[[ 1.83 -4.21 -4.52  5.00 -4.70  0.84 -1.32]
 [-1.41  5.16 -1.96 -4.51  3.69 -5.06  1.05]
 [-2.84  4.53 -3.00 -5.03 -1.93  1.70  4.17]] Answer: 0.84

[ 1.14  2.97 -1.73  4.81  2.67] Answer: 4.81

[ 1.03  2.55 -4.66  1.05] Answer: -4.66

[ 3.57 -3.18  5.52 -1.54 -4.58  3.88  5.78] Answer: 3.88

[[-1.95 -2.09 -0.34  1.87]
 [-4.61 -0.57 -0.26  0.28]
 [ 2.10  3.47  1.88  1.24]] Answer: -0.34

[[-1.91 -0.08 -0.48 -2.40 -4.58  0.47]
 [ 4.23 -0.11 -0.06  4.78 -0.18 -0.97]
 [ 2.66 -1.90 -1.74  2.57  3.45  0.14]] Answer: -4.58

[-4.73 -0.50  0.45 -5.51] Answer: 0.45

[-5.98 -0.83  2.22 -3.23  1.14] Answer: -3.23
---
[[233, 37, 207, 96], [83, 138, 130, 230]] ans = 233, 230
[6180, 9856, 9672, 2796, 6895] ans = 6180, 6895
[641, -80, -467, -337, -754, -831] ans = 641, -831
[-166, -825, -321, -749, 642, 98, -858] ans = -166, -858
[[286, 562, 985, 494, 111], [266, 323, 605, 429, 263], [710, 649, 427, 574, 690]] ans = 286, 690
[790, 82, 136, 849] ans = 790, 849
---
[-528  331  311  448 -385  578 -252] ⇒ 331
[182  45  15 105 188 211] ⇒ 45
[-142  794  496 -607 -344 -794] ⇒ 794
[ -1  25 -36  30 -14] ⇒ 25
[131 125 118  61 136 209] ⇒ 125
[1938 8409 7243 6397 8633 7365 6262] ⇒ 8409
[-424 -396 -833 -181  872 -582 -130] ⇒ -396
[1 0 4 0 7 2 3] ⇒ 0
[3092 4836 8620 4421 6751 4509] ⇒ 4836
---
array([-1.74, -1.42,  0.60,  6.18, -4.42, -3.32]) -1.74, -3.32

array([[-2.10,  5.38,  1.83,  1.96],
       [-1.24,  2.48,  2.98,  1.97]]) -2.10, 1.97

array([ 1.49,  6.10, -4.22,  2.92, -2.83]) 1.49, -2.83

array([-5.18, -0.36, -1.31, -3.03]) -5.18, -3.03

array([[ 3.01, -5.41,  3.29, -4.34,  5.03,  0.56,  1.60],
       [-1.86,  3.70, -0.46,  2.82, -2.83, -1.75, -0.43],
       [ 3.37,  1.38,  2.98,  4.30, -4.66, -5.15,  4.21]]) 3.01, 4.21

array([ 2.99,  3.51, -2.62,  6.06]) 2.99, 6.06

array([[ 4.21, -2.30,  5.78,  0.01],
       [-2.32,  4.93, -1.91,  3.84]]) 4.21, 3.84
---
(-43, -49, 3, 39, -21) >> 39
(5663, 4439, 2245, 6384, 3998, 4071, 8026) >> 4071
(2, 0, 3, 4, 7, 4, 2) >> 4
(5833, 9996, 6766, 2959, 5597, 6582) >> 5597
(975, -409, -371, -712) >> -371
(232, 220, 58, 128, 249) >> 128
(814, 131, 202, 63) >> 202
(-106, -21, 547, -576, 789, 288) >> 789
(-324, -851, 776, 140, -6) >> 140
(8733, 3893, 2981, 1772) >> 2981
---
[[ -2.207  21.089  13.308   2.471]
 [ -0.853  20.898  12.850   3.368]
 [-21.509  -3.056  17.778   0.767]] ==> 21.089

[-110.458  -93.943  135.732  -86.858    5.962 -100.843] ==> -86.858

[  1.3 -12.3  17.5   5.9  -6.2 -13.5   3.6] ==> -6.2

[-0.022 -0.033 -0.058 -0.150  0.097] ==> -0.058

[ -1.8  -9.5 -12.5   9.9] ==> -9.5

[-1.160 -0.397  1.266 -1.185 -0.100 -1.123 -1.798] ==> -0.100

[[ -0.76  12.46   6.75 -11.60   6.80   3.93]
 [  1.67   2.28 -10.68  -6.73   1.30   8.63]] ==> -11.60
---
((9813, 2396, 2206, 1501), (5821, 7735, 7514, 3892)) --> 2206
(6644, 9313, 5344, 2902, 3396, 6137, 1486) --> 5344
((5, 3, 3, 5, 7, 5), (5, 1, 2, 2, 5, 3), (6, 5, 3, 5, 4, 3)) --> 3
((5998, 8087, 3528, 3818, 2309, 7511, 7795), (2996, 5255, 4819, 3663, 6030, 8167, 7333), (5902, 7263, 4195, 4469, 3329, 6457, 6702)) --> 3528
(2002, 8505, 3709, 6600) --> 3709
((4, 10, -12, 6, 7), (-22, 11, -27, 40, -10), (-14, 13, 19, 28, -2)) --> -12
(3213, 7725, 6338, 6251, 5638, 9216, 5253) --> 6338
((36, 56, 21, 38, 54, 37, 77), (44, 61, 17, 45, 51, 44, 70), (46, 31, 43, 56, 41, 47, 62)) --> 21
